Where one turn sends some rows of the set: a few examples, then the rows asked
ros: [13.0, -2.3, -3.0, 0.3, 26.7, 2.2, -18.6, -11.9, -15.9, -20.7, 5.0, 16.5, -3.8, -0.8, 9.8, 8.4, 17.4, -15.3, -10.6, -2.4, 22.0]
Mol: [-5.2, 0.2, 6.9, 23.3, 3.8, 27.3, 15.8, -13.5, 23.9, 1.4, 7.3, 40.2, -4.0, 15.2, 6.0, 6.2, -11.4, -25.9, 6.0, 2.1, 7.6]
lubu: [-4.2, 18.1, 22.0, 3.3, -3.2, -5.0, -14.0, 0.0, 26.5, 14.7, 20.9, 17.2, 7.0, 19.1, -19.0, 18.6, 9.3, -17.3, -11.5, 2.4, 24.3]
bifa: [10.0, -1.2, 4.3, 18.4, -12.9, 25.0, -3.7, 13.2, 33.1, -4.2, 12.6, 10.6, 8.1, 7.3, 6.0, 29.5, 18.0, 7.4, 9.1, 0.5, 18.7]
vomo: [18.4, -3.8, -15.0, 19.1, 23.1, 4.5, -19.0, -16.9, -9.8, -8.8, -1.0, 7.4, 4.7, 3.9, -2.1, 2.2, 26.7, -6.4, -8.8, -7.3, 14.9]
Kon: [-9.8, 18.2, 8.9, 5.2, -15.8, -14.9, -7.6, -17.4, 5.9, 5.5, 0.6, 22.5, -8.0, 4.2, -28.3, 4.8, 12.7, 3.5, 18.2, -3.7, 25.2]
Dema: [10.7, 11.5, -12.0, 19.5, 14.2, 5.8, -22.4, -20.9, -4.8, -15.2, -5.4, 4.5, 4.9, -8.1, 3.5, 9.2, 23.7, 3.1, -3.7, 1.5, 25.5]
sozas: [-16.0, 3.2, 6.8, -4.4, 0.5, 12.2, 4.4, -11.6, 16.4, -6.6, 13.3, 43.5, 3.2, 11.3, 2.8, 4.4, -17.0, -27.7, 7.3, 4.0, 5.1]
lirut: [-18.8, -0.5, 7.9, -1.7, 1.4, -20.5, 0.0, -18.2, 18.4, -12.5, -2.0, 7.3, 21.4, -2.6, 0.5, -0.8, 0.9, -28.6, 2.0, -0.7, 5.9]
Gituv: [-5.2, 10.9, -4.4, 1.9, -11.3, -6.3, -6.8, -21.9, 4.2, 11.8, -12.3, 20.6, -12.9, -2.1, -24.8, -0.5, 11.1, 10.0, 15.8, -6.3, 34.1]
Nonu: [-2.0, -17.9, 9.0, -10.9, -9.7, -1.1, 14.4, 8.4, 35.4, 14.9, -3.6, 7.6, 7.5, -0.6, 0.8, 8.5, 23.4, -3.2, 0.5, -11.1, 23.7]
lofuz: [21.5, -12.4, -2.1, -2.9, 6.2, 6.4, -15.4, -12.3, 25.6, 15.3, 5.3, -6.6, 27.9, -0.3, -18.7, 5.7, -4.6, -9.8, -12.8, -6.9, 7.6]
Tifa: [14.2, -21.4, 6.5, -0.7, 7.9, 10.3, -7.9, -29.9, 17.2, 18.0, -5.1, 12.7, -12.6, 4.1, -19.0, -19.3, -4.8, 10.8, 9.4, -13.9, 7.1]
nisaf: [20.9, -11.4, 0.7, -4.6, -8.9, 22.7, 2.9, 14.2, 22.3, 0.4, 16.1, 10.1, 12.5, -3.4, 15.3, 25.1, 2.9, 4.4, 8.9, -5.0, 13.2]
Vav: [9.2, 0.3, -13.9, 19.9, 25.3, 4.5, -21.2, -9.5, -9.4, -14.6, -1.8, 7.5, 6.7, 9.0, 10.3, 19.0, 16.9, -1.6, -5.3, -10.5, 18.9]
papuv: [-14.9, -7.8, 1.8, 23.4, 8.8, 14.3, 11.1, -12.0, 10.8, -9.6, 2.1, 35.5, 1.4, 14.1, -0.4, 4.9, -13.7, -32.6, 8.9, -4.4, 6.0]
duzin: [17.3, 2.2, -0.8, 27.3, -9.0, 28.4, -4.4, 8.1, 19.6, -1.6, 14.9, 9.5, 13.0, -2.0, 15.6, 29.6, 3.4, -1.9, 10.2, -1.7, 19.1]
Lerol: [16.3, -18.7, 8.9, 10.2, 32.3, -8.7, 4.3, 2.7, 7.7, 4.6, 8.4, 13.3, 1.5, 12.2, -5.5, -4.0, 7.9, -27.5, -7.8, -11.0, 30.0]
Zalo: [12.5, -19.2, 9.7, 5.5, 12.7, 14.8, 5.2, -19.9, 27.0, 12.0, -9.9, 20.4, -13.6, 7.8, -19.4, -16.6, -14.4, 5.0, 18.7, 2.3, 16.0]
Dele: [14.2, -27.0, 10.0, 0.6, 6.5, 23.7, 9.7, -22.5, 29.1, 15.8, -7.9, 12.6, -5.9, 2.1, -25.2, -6.7, -3.4, 10.5, 4.1, -4.7, 8.3]
mezod: [4.4, -10.6, 7.4, 18.0, 0.9, 28.7, 7.5, 9.8, 27.7, -0.7, 15.6, 17.1, 11.2, 6.1, 14.0, 34.7, 3.2, 7.9, 5.1, -7.8, 14.8]
bof: [21.8, -26.5, 6.0, -17.0, 19.5, 15.0, -11.2, -17.9, 16.7, 7.0, 1.1, 17.1, -2.5, 4.4, -22.8, -11.5, -16.7, 2.7, 4.7, -2.5, 11.3]
Resu: [-15.7, -6.7, 15.3, 16.7, 7.4, 13.2, 14.9, -19.0, 17.6, 1.9, 12.7, 41.7, -4.5, 9.0, 1.1, -1.3, -19.8, -17.7, 11.0, -10.6, 4.6]
Butu: [-5.8, 11.7, 6.4, -18.8, -17.1, -4.7, -18.6, -6.0, 2.7, 11.6, 5.1, 20.5, -7.5, 3.7, -24.7, 16.7, 8.0, 4.7, 8.8, -7.1, 34.7]
Kipo: [-5.6, 19.2, -1.1, -0.4, -12.2, -10.5, -26.6, -14.4, 4.0, 6.5, -5.3, 12.8, -9.2, 11.9, -15.6, 11.2, 15.7, 13.5, 13.8, -9.6, 22.9]

Gituv moves to duzin
nisaf moves to bof
Where do these go?
Tifa moves to Vav
lubu moves to Nonu
Dele moves to vomo

